In the rows, zero is written as 128.
One hidden turn or mirror swaps the rows below in pairs. Which row is each named row swapped with?
z534: [ 89 118 111 110 146 115 123 135 130 102 114  97 106 144 140 147 117 183
 138 114 121 165 102 144 123 132 107 134 125]
z594: [ 95 140 103 150 129 112 119 135 124 119 120 116 132 142 123 148 110 134
 132 125 146 161  88 156 118 123  85 116 129]
z781: [ 91 113 117 129 149 100 116 112 138 129 131  94 109 145 121 140 106 164
 157 101 110 141  87 152 128 121 101 102 138]
z656: [ 93 112  99 148 139 119 101 137 130 156 144 126 109 154 122 134 117 140
 171 123 129 136 105 144 107 123 109 144 152]
z971: [103 116  90 125 177 113 103 153 129 113 131 131 115 131 146 170 101 137
 157 101 150 149 110 132 121 117  87 151 135]
z702: [101 122  89 122 178 107 111 146 135 137 114  82 147 133 144 131 110 143
 138 111 129 156 103 137 143 123 121 137 135]
z322: [ 90 116 116 133 148 104 121 108 132 134 142  88 105 156 128 131 110 156
 168 109 118 153  91 151 122 121 104 108 135]
z495: [100 131  94 140 164 108 141 144 144 112 110  90 102 116 143 119 119 136
 135 121 119 163 118 143 109 125  94 119 116]
z803: [100 122  97 127 162 115 125 150 143 140 127 145  92 112 123 153 106 124
 138 122 101 126 105 149 113 122  94 112 135]
z232: [106 129 106 102 158 141  88 147 141 144 155 120  90 126 118 143 124 156
 144 104 126 139  99 135 119 138 104 129 146]
z52: [120 122  98 118 167 124 105 161 161 150 118 110 107 133 136 132 104 130
 165 112 122 131  97 136 113 123 124 129 164]
z419: [104 143  99 117 159 125 113 149 148 124 151 106  83 121 132 127 136 139
 130 116 118 165 122 143 119 133  93 121 113]
z514: [ 94 105  89 130 157 110 106 146 135 132 137 132  91 139 152 163 126 146
 153  88 118 163 110 147 109 138 131 142 139]
z468: [120 122  96 118 169 128 108 161 158 153 117 108 103 129 128 136 111 129
 167 110 124 131 101 137 110 125 115 137 169]
z839: [ 96 117 113 119 166 108 112 153 157 114 135 108 103 116 153 154  89 126
 164 120 129 129 126 149 130 113  89 112 122]
z891: [ 99 123  96 140 165 105 136 148 145 109 112  91 103 121 153 120 116 134
 134 123 120 157 110 143 108 126  97 116 111]
z680: [ 93 123 105 151 132 117 114 147 132 132 118 115 117 133 128 172 105 114
 126 125 145 150  97 158 119 133  93 139 131]
z808: [101 128  87 122 172 120  97 157 127 112 134 133 115 132 147 172 102 137
 155  94 150 150 107 131 120 113  91 146 144]
z886: [114 123  89 110 175 111 102 149 146 140 119  90 143 140 135 134 103 145
 160 108 125 145 105 138 140 110 129 134 150]
z660: [108 155 106 136 136 101 118 130 140 115 125 117 135 144 120 137 110 149
 154 112 137 163  89 143 126 102  98 104 149]
z682: [111 130  99 102 156 145  88 152 139 142 153 120  88 126 124 149 128 154
 139 100 125 141 102 133 118 135 105 124 144]
z355: [ 95 102  92 124 158 108 110 148 137 103 128 119  99 142 142 165 112 162
 139 101 116 163 121 145 112 130 126 145 125]
z769: [102 106 111 125 159 116 104 153 156 127 134 115 102 112 144 166  87 120
 151 117 125 117 116 152 120 120  91 119 128]
z446: [ 92 129 104 135 145 135 114 148 137 117 140 111 132 110 149 138  95 132
 139 103 123 129 106 133  90 120 117 118 145]
z864: [102 155 101 133 139 102 116 130 130 107 123 108 136 145 120 142 110 150
 148 113 139 162  86 141 126 102  91 114 145]
z241: [ 87 102  97 123 155 112 106 149 140 120 125 129  96 139 149 171 117 153
 152  93 112 159 118 149 114 136 132 145 137]
z2: [101 135 107 110 143 136 118 149 138 158 119 103  97 143 133 135 130 147
 158 131 132 138  93 136 120 143  97 145 155]
z236: [ 89 139 110 111 137 122 124 138 126 118 118  86 101 145 133 132 134 166
 141 133 133 163 102 141 125 141  96 136 120]
z963: [ 94 129 105 146 132 116 118 137 126 125 114 113 128 137 132 162 114 133
 129 122 150 153  86 160 122 132  80 131 126]
z962: [ 87 122  95 143 148 109  98 151 132 157 139 137 110 153 134 128 123 138
 170 130 134 130 105 143 109 123 112 143 149]
z280: [108 133  99 108 165 138  90 153 145 142 158 122  86 118 122 145 130 147
 135  98 119 147 109 137 118 137 100 131 136]
z249: [ 87 118  98 140 145 109  99 143 131 153 137 131 111 146 129 125 119 138
 177 127 133 131 105 141 107 117 113 148 150]
z789: [105 122 106 103 161 137  85 145 143 140 147 119  92 126 122 149 123 159
 141  91 124 135  95 134 121 134 109 123 148]
z601: [ 83 131 109 114 141 121 124 136 131 112 113  94 103 145 139 137 126 176
 136 130 126 163 107 140 119 136 104 134 120]
z892: [ 93 141 108 142 155  89 110 151 138 130 153 111 107 134 156 123 134 140
 165 103 134 159 119 154 126 125  94 118 107]
z74: [105 137 102 131 159 120 136 152 141 116 129  92  89 126 137 122 129 138
 137 128 119 166 114 143 119 136  88 115 109]
z29: [ 97 134 111 132 163  93 119 146 158 116 133 105 112 120 152 140 102 128
 169 120 129 137 127 150 134 108  98 105 112]
z582: [101 122  91 131 138  87 112 157 155 144  97 132 126 131 127 142 119 139
 136 131 119 139  91 150 129 114 114 122 149]
z289: [107 139 119 107 154  93 139 151 164 132 107 103 110 135 134 148 116 131
 165 125 116 146 109 163 145 130 104 137 128]
z296: [ 93 128 102 138 148 135 111 144 135 119 134 112 136 110 153 136  99 134
 138 107 125 123 105 141  89 117 110 117 136]
z882: [ 90 118  92 137 146 100  95 157 146 151 125 140 122 133 134 135 118 135
 168 130 133 124 104 138 116 109 112 142 144]
z238: [ 99 117  86 139 149  95 108 156 149 151 107 140 120 129 134 144 117 133
 149 127 124 125  96 142 121 114 117 137 151]
z659: [123 129 102 115 156 137 112 166 151 158 126 112  95 135 127 136 126 136
 158 119 127 131  93 134 117 138 106 143 158]
z823: [ 96 141 100 143 124 110 122 135 133 120 114 110 135 146 120 151 117 136
 137 116 151 160  84 152 125 120  88 123 141]
z338: [126 142 101 122 151 120 110 148 153 148 151 101 122 145 140 169  99 140
 142 111 119 159 120 160 140 107  87 116 137]
z53: [127 130  95 114 166 125  95 156 143 135 151 119 125 145 143 174  99 139
 157 100 139 153 115 152 131 113  90 142 140]
z194: [101 114 110 107 161 133  90 141 136 128 139 121  96 127 116 156 109 166
 143  88 121 140  85 136 121 129 117 115 153]
z566: [ 90 121 105 119 170  96 135 158 148 110  90 122 106 127 140 164 112 138
 160 118 131 148 104 148 135 122  96 144 126]
z231: [106 141 111 107 146 146 106 153 144 148 152 105 131 130 140 143 108 137
 159 116 121 126 106 147 110 123 126 138 151]
z412: [ 86 124  96 143 146 120 122 149 128 105 123 110 126 104 153 136 105 132
 135 103 126 137 105 138  95 120 110 113 127]
z689: [ 80 116 106 116 145 107 122 137 133  97 113 102 104 147 136 158 114 172
 134 113 118 162 111 146 122 134 122 135 123]
z569: [ 86 142 116 117 135 125 126 136 129 131 113  89 103 148 135 133 130 163
 147 136 127 157 101 142 124 144  94 138 128]
z103: [ 88 137 105 138 157  89 111 151 148 124 138 109 118 121 156 127 121 139
 169 117 134 151 124 148 134 108  96 109 104]
z191: [ 84 138 111 113 137 123 124 139 128 121 120  95 101 142 139 131 133 170
 136 132 130 167 106 142 123 145  96 136 121]
z690: [ 93 139  99 138 159  88 108 145 137 132 145 112 106 122 161 122 135 142
 164 101 130 166 119 155 130 118 100 116 111]
z384: [129 137  96 116 156 130  94 147 152 135 156 120 126 146 134 173 100 143
 148 108 127 157 121 156 131 108  93 126 142]
z846: [ 97 116 120 125 148 111 111 122 134 133 128  96 109 142 124 144 107 166
 161  94 122 137  77 148 129 128 109  94 150]
z621: [100 113 109 110 159 122  96 134 135 133 135 115 100 131 123 161 105 169
 145  85 120 130  84 141 127 129 115 108 153]
z653: [ 86 110 108 144 147 112 107 120 127 148 147 109 108 163 122 126 117 150
 169 117 131 141  98 148 118 125 113 129 142]
z368: [ 85 132  92 129 166 116 124 144 118 133 126  94 129 119 143 133 129 136
 117 120 124 157 103 150 131 135 105 130 104]
z898: [104 127  89 121 177 111 105 147 142 138 114  89 151 136 144 131 112 135
 144 112 130 154 109 147 140 118 127 135 134]
z206: [109 134 105 119 159 105 121 146 161 121 127 137 106 125 113 147 103 141
 154 112 105 131  94 146 119  99  97 102 147]
z529: [116 129  88 121 166 128 100 154 139 125 152 121 121 140 143 174  99 135
 149  97 138 153 122 143 128 110  83 134 139]
z758: [105 131  95 129 138  89 121 154 159 139  96 112 126 138 133 149 111 142
 136 135 114 153 104 159 139 117 115 113 140]
z145: [ 99 135 103 146 153  96 113 146 136 131 148 108 104 130 158 135 137 145
 162  94 131 172 123 155 132 126  99 120 112]
z740: [ 92 122  98 138 153 104 110 144 135 133 153 126  97 137 165 145 138 153
 155  84 128 166 120 154 119 132 118 130 119]

Swapped with z689: z621
Swapped with z74: z659
Swapped with z238: z29
Swapped with z368: z231
Swapped with z569: z280
Swapped with z241: z781
Swapped with z702: z446
Swapped with z412: z886
Swapped with z338: z680
Swapped with z514: z322
Swapped with z582: z839

